The rows of X fall into a few groups, and each row is roughly a mix of its group's hidden directions; one row fits no group.
X (97 x 10):
[[ -8   5 -12  12  40 -29   3   8  35   4]
 [ -8 -20  27 -13  -5   7  -1  10 -47 -19]
 [ -3   1 -46 -16  22   6  13 -28  -4  14]
 [ 48  32   1  11 -13  -1 -17   8   8   6]
 [ -4  12 -21 -22 -47  13  -7 -14 -19   6]
 [-14  37 -17  -3   6  -5  25  13  13  34]
 [  5   6  17  20 -27  18   5 -44   4 -17]
 [ -3  27 -13  -2 -10 -40  22   4  27  13]
 [ 32 -13   8   4  15  41   4 -19 -19  13]
 [  6  10 -10  18  21   5  21   2  48  18]
 [-16   7 -18 -13  -8  22 -36 -11 -34  10]
 [ -7  11  -1  31 -13  16  15 -36  12 -29]
 [ 27  -9  17  -9 -14 -20  29   8 -15 -34]
 [-22 -20 -32   4  -4  -2   5   9  42 -16]
 [  0   3   6  19  20 -14  42 -26 -18  17]
 [-12  -2   8   3  -3  19 -52  -3 -23  15]
 [  4  19 -37   9  10  20 -12 -15  30  22]
 [  3 -22 -12   6  27  26  35  -7  25 -12]
 [-31   2 -14 -27 -16 -26  22  -2 -26  -8]
 [ 20  28   1   0 -18   8  25  10   6 -42]
 [ 20  -8   7  32 -20  28  11 -14  30   9]
 [ 10 -36  37  19  16   3   5   5  17 -18]
 [ -3  15 -27 -21 -32 -28 -16 -15 -19  -8]
 [ 17  -3  -6 -15  -7 -13  49   3  -6 -30]
 [  5  21 -37 -23  12   5   9  25 -17 -24]
 [-25  22 -29 -11  -4 -26  27  -3  19  17]
 [  0  14  44  17  -2 -10   0  32 -24  -2]
 [ 29  -8  29  18 -11 -11 -41   1   6  -7]
 [-33  -1  22   2 -19 -42  -6  -4  18   5]
 [ 28  13   4  -2 -32  19  10  21  -9 -35]
 [ 30 -14  26   6 -14  24  -1  26 -19 -21]
 [  8  30  -6 -32 -12 -21  28   4 -20 -16]
 [ 12 -39   8  -5   1   7  13 -11 -11 -43]
 [  5  19 -19 -14  49  -9  10   8  20   9]
 [ 14  29  12 -12 -26 -24  -3  19 -33   3]
 [ 45  20   4  -4 -20  12  30 -10  -9  -2]
 [ -6  18 -28 -36 -17  15  -4 -18 -17  21]
 [ 15  20 -22   0 -22  19  40  -1  17 -16]
 [-14 -33  18 -15  -1  -4  22   1 -28 -31]
 [  9 -18  -7 -37   8 -12 -20  28  -5  30]
 [ 11 -37  32  24 -11   8 -16  19 -14  -4]
 [ 14 -25   1 -20 -23   5 -32  -3  35  -3]
 [ 10 -18  -1  26 -36 -10 -20  30   8 -14]
 [ 35 -11  12  36  -2  14 -27   8   9  13]
 [-32  15   1  -8 -20 -44   2  11  16 -10]
 [ 28  25 -11 -29  27  21  13  19  -2  -7]
 [ 16 -16  35  -9  16  31   4   1 -32   3]
 [  0  18 -15  10  30  -7 -16  32  20 -28]
 [  4  -7  29  29  33 -12  16   9  18 -21]
 [-38  -4  -5  10   0 -25  -2 -37  11  19]
 [-16 -13   9  15  13 -25 -46  20   3   7]
 [ 25  11  27  -6   2  28  24   5 -17 -31]
 [ 12  30  31  26  -3  11   4 -22 -22 -16]
 [-30   4 -19   9   0 -25 -23  31  21 -12]
 [  9   2  -2 -34  23  14  15 -15 -41  -1]
 [  1 -26  -9  18  21  47  -5 -13   8  10]
 [-10   6 -32 -10  29  -5  25  -5 -27  23]
 [-25 -13  37  -7  -4  -7  -9  17 -38   1]
 [  0   0  -1 -12  22 -19 -17  53   2   3]
 [-18  12  11  -8   3 -25  47  22   3   9]
 [-22 -32  21 -11  -4   5 -16  -3 -37 -18]
 [ -6  28 -24  -6 -22 -22  17  24  17 -23]
 [ 18 -10 -26 -20  -2  12 -27 -23  33  -8]
 [-19  19 -32  -9  24 -24   2 -12  25  17]
 [  2 -36  12 -20 -38   2 -11 -10  15  18]
 [ -9  12 -29  16 -20 -32  -3  10  33 -13]
 [ -6  -4 -31   9  -5  13   1 -29  37 -24]
 [-10  22  27  29   0  -1  28  -3 -34  -3]
 [-12 -25  32  38  15 -19   2  -3  13  -8]
 [-14  15  18  -3 -32 -46   6   2  14  -2]
 [-14  18 -14  29   5  11  31 -33  -4 -19]
 [ 16  13  -8 -17  16   6   6 -29 -37  27]
 [ 28 -15   4   7  12  46   9 -22 -10  12]
 [ -4  -4  38  23 -38   8   9 -19  -1 -10]
 [  3 -31  26  38   3 -14  -9  21  11 -11]
 [ 19   2 -11 -33 -12  32 -11  11 -29  16]
 [ 28   0  15 -13 -15   2  16  12 -39 -28]
 [ 13  -2  -1  41 -22   8  -9  10  39   3]
 [  4 -18   2 -23   3 -16 -25  45  14  11]
 [-15 -14 -10   8  28  -7 -44  27  -5   0]
 [ -1   1   5  21  -4 -32 -39  30  13   2]
 [-31  -4 -17  11  18 -17  25  39   1   1]
 [-18  -5  33  -7  -4 -44 -20  -7  -8  13]
 [ 22  28  -4 -26  -1 -27   3  18 -31 -13]
 [-37 -13  12  18 -18 -11   2 -12  38   7]
 [ -1  20 -12  -5   8  44 -14   6 -28  22]
 [  1 -26 -36 -29   0   1 -15  -2  31   9]
 [  7  45  -5  -1 -14 -27   4  17   7  27]
 [ 12  12  12   4 -43  15  15  -1 -11 -36]
 [ 17 -23  28  19  17  35 -24   3  -1  -5]
 [-35  -6  19 -25   9 -36  -8 -10 -17   5]
 [ 15  30  28  17  15  -3 -19  25  -7 -25]
 [ 18  40 -23 -27  -1  13  21   5   2 -18]
 [-21   2 -40  -1  32 -11  19  23   3   1]
 [-35   7 -17   4 -18 -24  -1 -36  12  12]
 [-16 -18  28  28  34 -19   7 -12  13   1]
 [  3  12  17 -11 -27 -47   8  13 -16  -9]]

Each list below has two rows that fit no group; the rest each fit one group, if only roughly. Name those rows in the order they come.
  * k_751: [ -4  35  37   7  18 -29   1   8 -14   2]
  * k_870: [ 35   3 -13  20  15  30   7  -3  34   2]
  * k_326: [ 12  12  12 -38   6 -14  20 -16 -36   2]
  * k_65: [ 22  26 -33  -1   1   4   7  34   2 -25]
  * k_37: [-24  -5 -30 -12 -10  -9 -22 -11  -5  40]
  * k_711: [-42 -19  13 -20  16  -3   3 -29 -14  10]
  * k_823: [-12  -3  -8 -13  18 -15  16  31 -30  32]
  * k_494: [  4  15  30  28 -21   5 -14  -9  15 -34]
  * k_3: [ 23 -26  -2   5  -1  45  -9  -2 -29  -2]
  * k_183: [ 20  25 -10 -16  40  -7 -13   8 -26  11]
  * k_798: [ -9  -7  24  10 -38  13   8 -28 -24 -15]
  * k_429: [ 43  33  -9  -5 -17 -21  11   9   1  -8]
  * k_505: [-45  -7 -35  -6   9   8   6   9  18 -11]
  * k_726: [-25  -7 -22 -30  30  22  14  -7 -19  -8]
 : k_751 k_3
  * k_788: [-10  -4  11  24 -17  13 -18 -26  43   1]
  * k_597: [-42  -2  -5 -11  -4 -35  29   2   8   3]
  * k_73: [  1 -12  38  -5  13 -18 -27  -9 -29  20]
  * k_944: [  3   9  32  12 -11   3  20 -19 -42  14]
  * k_60: [ 12 -22 -11  17  16   6   1 -22  46 -12]
  * k_83: [ 13   6  51   6 -20   0  -5   0 -28   8]
  * k_373: [-14  -5  35  30  -2  -8  20 -23   4 -27]
  * k_335: [ -6 -25  27   0 -34  -2 -14  28  21  -8]
  * k_412: [ -9  -1 -37 -14 -29 -14 -27  10   3  23]
  * k_125: [-26 -24   8 -10  -6 -43  20  -1  11 -17]
  * k_836: [ 12   3  22   5  -9   5  55  -1  11 -11]
  * k_983: [ 19  26  22  -6 -25 -42   1   8 -10  -4]
  * k_911: [ 20   1 -24   7  -2 -12 -16  45  24  -7]
  * k_872: [  9  20  22  11   0   5  35  -8   3 -42]
 : k_788 k_836
  * k_829: [ -5  12 -25 -27 -24 -16  13  -9 -36 -13]
  * k_257: [-23 -25  33  -5  14 -18 -17 -22 -13  19]
  * k_981: [ -2  -9  34  -5  -7  27  11 -28 -34   0]
  * k_696: [-16 -16 -14  -8  14  10 -10 -26  19  43]
  * k_355: [ -3  -1 -39  12  21  30  -9  24  12 -15]
  * k_943: [  1   6  -7  11 -14 -26 -44 -15  26  12]
  * k_966: [  6 -16 -37 -32   7   5  -3 -26   2  25]
  * k_256: [ 23  -5 -15  19   0 -13 -18 -13  48  -8]
  * k_856: [ -6 -20  22   2 -20 -12 -11  44  24  -1]
  * k_171: [-23 -35  16   3 -38   1  12   7  18  10]
  * k_298: [ 44 -16  24  16   6  13   2   3  13 -26]
  * k_195: [ -3 -20  16  18  12 -33 -34  27   6  -3]
  * k_402: [ -1  -5 -45  -8   5  36  -9 -23   5  -7]
  * k_246: [ 16   4   5   4 -21 -51   8  -3  25  -7]
  * k_212: [-26   9  12  18  22 -20  20 -37  15  -6]
 : k_696 k_195
  * k_501: [-30   3 -33  -5  -3  12  29  -3  29 -16]
  * k_596: [  6  38 -36 -17   1  -7  12   6  22 -16]
  * k_454: [ -4 -20  35  20 -34  22  -9 -14  -9   5]
  * k_286: [  4  39 -20  -4  -2 -11  25  -3  21 -30]
  * k_969: [-13   8  22 -25   3 -44 -10  -2 -25   5]
  * k_237: [ 16 -26   6  -6 -21  30 -23 -28   3 -20]
  * k_384: [ 27  23  32   4 -14 -10 -13  28 -22   8]
  * k_36: [  2   0 -13  -3  12  53 -20  -4 -23   3]
  * k_403: [ -8   2 -28   7   9  -1 -14  13  45 -28]
  * k_575: [ 22  23  14  12   3  18 -10 -39   1 -27]
  * k_880: [ 12 -12  31  -5  42  22   6  -3 -21  10]
  * k_577: [ 13  -3  11  35 -14 -19 -33  21  21   7]
 : k_454 k_237
  * k_320: [ 30   5  12 -25   6   7 -12 -11 -32  33]
  * k_915: [-33  15  -1   6   7 -22  19 -39  17  -5]
  * k_562: [ 26 -14  -2   5  49   8  12  -2  22 -10]
  * k_134: [ 19  -5  18  -4  -6 -35  -6  41  18  -3]
  * k_900: [-31 -33 -14   3 -26  -3  21   2  27   2]
  * k_521: [ 22  15  19 -30  -3 -13  20 -15 -37   1]
  * k_45: [  9  -7  -4 -32  13  -8  -1   7 -31  40]
  * k_475: [ 16   9  49   5 -26   0   0 -11 -23   8]
  * k_738: [-17  -2 -29  12  -2  12  30 -42   3  -4]
  * k_484: [-43 -20 -10  15   3  -2 -19   8  33   4]
  * k_179: [ -2 -26   6  25  22   9 -43   9   3  15]
  * k_495: [ -9 -14 -33  -8   6  -5 -11  19  42 -19]
  * k_668: [  3  32 -16 -22 -29 -32  12   6 -18  -1]
 : k_562 k_134
  * k_377: [ 22 -19  17  33 -10 -25 -11  24  19 -10]
  * k_891: [ 11  11  -8 -38  26  26   0   0 -20  24]
  * k_926: [ 20  -5 -16 -14 -33  12 -27 -18  30   3]
  * k_336: [ 11   3  35  19 -32  14  -6 -28   5 -17]
  * k_977: [  5   2 -19  13  24  13  31  -3  42   6]
  * k_607: [ 33 -23   8   2  -3  15 -22  39 -10   2]
  * k_9: [-11  15 -38  10   2   4  -2  35  23 -21]
  * k_762: [ 22 -11   3  16  30  -8  -8  42  20  -6]
  * k_819: [ 22  18 -13  -2   9 -21 -28  37 -16 -11]
  * k_363: [31 32 -7 -2  8 24 25 23 -4 15]
 : k_377 k_926
  * k_664: [-20 -14   8   5 -20  13  45 -24   8  12]
  * k_416: [ 12  33 -16  16 -19  15  14 -27  16 -23]
  * k_676: [-15 -10  -6   6  31  38  32  -3  12   9]
  * k_290: [ 29  13 -23  16   4   4 -24  39   0 -11]
  * k_832: [-20  -2 -19   1  -7   4 -51 -20  -1  16]
  * k_963: [-19  -8  -9  -9   9  43 -18  -6 -35   5]
  * k_86: [  9 -27  20  17   7  33  -2 -31   2  21]
  * k_814: [ 12  -7  -1 -21  -9   9   7 -37 -28  33]
  * k_984: [ -6  -7  21  -4   3 -20 -13  54   5  -7]
  * k_277: [  3 -31  33   6  16  31   4   8 -19 -18]
 : k_664 k_416
  * k_473: [ -8 -38  16  18  18  17 -30 -15  11  -9]
  * k_322: [  8 -39  12   1  18  22  24  -5   7 -30]
  * k_34: [ -3  -2  16  27 -37  -9  10 -11  38   5]
  * k_715: [-17 -10 -23  16  -3  37  20  -7  33  -6]
  * k_463: [-25 -16  14 -16  -6 -30  35   7 -14 -19]
  * k_649: [ 21  12  15 -32   2  -7  20 -18 -39   2]
  * k_633: [-10  27 -11 -17 -27 -24  32   4  12 -18]
  * k_166: [ 29   4 -11   1  22  39 -13  -3 -17  25]
  * k_148: [-18  17  23  -6 -32 -24  18  16   9 -27]
  * k_985: [ 19  -5  10 -23  43  20  -2  13 -13  22]
 : k_166 k_148
  * k_886: [ 22  -8  18  24  11 -15  -2   1  48  -5]
  * k_685: [-12 -18  10  14   2 -21 -36  24  14 -28]
  * k_647: [ -9 -35   7   9  26  24 -32  -9  -7  17]
  * k_504: [ -8   8 -23  -3  35 -13  -2  43  10  -6]
  * k_470: [  3 -13 -15 -10 -18  16   8 -53   0  13]
  * k_593: [ 19   9  29   3  33  14  27   9  -1 -27]
  * k_341: [ 22   4  43   1 -15 -28 -10 -10 -16  16]
  * k_723: [-10  22 -13   9  35 -11  20  32 -22   4]
  * k_701: [-41 -14 -14  18  -1  -4 -14  15  35  -2]
  * k_158: [ 29  12 -14   5 -17 -32   3 -12  35 -12]
  * k_967: [  1   4  -8  31  42  11 -17  14  26   2]
  * k_793: [ -8  22 -11  -2  19  18  48  15  -3  15]
  * k_734: [ 13  11 -12  -1  -3  21   8 -55  -9   8]
 : k_685 k_967
  * k_826: [-17 -21  14   9  24  -4  40   5  28  -4]
  * k_667: [ 28  -4 -22 -15  -9  12 -22  42  -3   7]
  * k_877: [-15   2 -28  10   0  11  33 -42  -6   1]
  * k_369: [  0   7 -10  -3 -29 -49 -11 -10  19 -10]
  * k_517: [  3   3  24  -5   9 -18  -2  50 -20  13]
  * k_638: [ 21   8  34   0   1  -1 -31  34  11 -12]
  * k_422: [ -2  29 -15  11 -14 -20  20   1  28 -33]
  * k_334: [  3  15 -13 -12  35  -7  12  12 -34  29]
  * k_169: [ -5  17 -33 -10  16   9  35  26 -17   3]
  * k_276: [ 12  -4  -2  -7 -17  15   7 -53 -13  17]
  * k_965: [ 11 -23   4   2  20  45 -29   6  -8   8]
  * k_931: [ 12 -18  22  39  -4   1 -29   0  18  21]
  * k_609: [-29 -33  24   0  18   4 -10 -25  -4  21]
  * k_901: [ -1  11  34 -15 -23 -36  15 -20  -9   7]
  * k_691: [-26   0  -7  27 -11   5  40 -25   1 -16]
 : k_169 k_965
  * k_719: [ 20  15   2 -35  -2   1  24 -11 -39  -5]
  * k_961: [-13 -23  -8 -10 -12   8 -32  -1 -20  40]
  * k_59: [ -7 -14 -28   4  26  40  12 -17  19   1]
  * k_394: [ 11   1  35  -3  -3 -16 -19  45  -9  -1]
  * k_230: [-15  12  -7 -22 -29  16   3 -36 -26  12]
  * k_342: [ 16  -7  -9 -21 -12  11   2 -43 -19  27]
  * k_300: [-16  -7  -8  31  -9  -7 -24  25  37  -9]
  * k_478: [ -9   4  17 -16 -17 -32  29  16 -30 -11]
  * k_782: [ 33  23  -7  -8 -18  15  -1  17  25 -31]
  * k_234: [-11 -20 -29 -28  11  -8  18  -5 -16  35]
  * k_882: [ 12  -7  44  14 -12 -29 -23  14  -1  -4]
  * k_266: [ 18  -8 -33 -35  14   1 -30  -3  15  10]
  * k_407: [  5  -2   1  -5  14   7  17 -55   9  20]
  * k_279: [ 30  34 -17  -4   5  25  28  14  -6   9]
  * k_513: [ 13   1   8  29 -23 -11   6  22  17 -39]
 : k_782 k_407
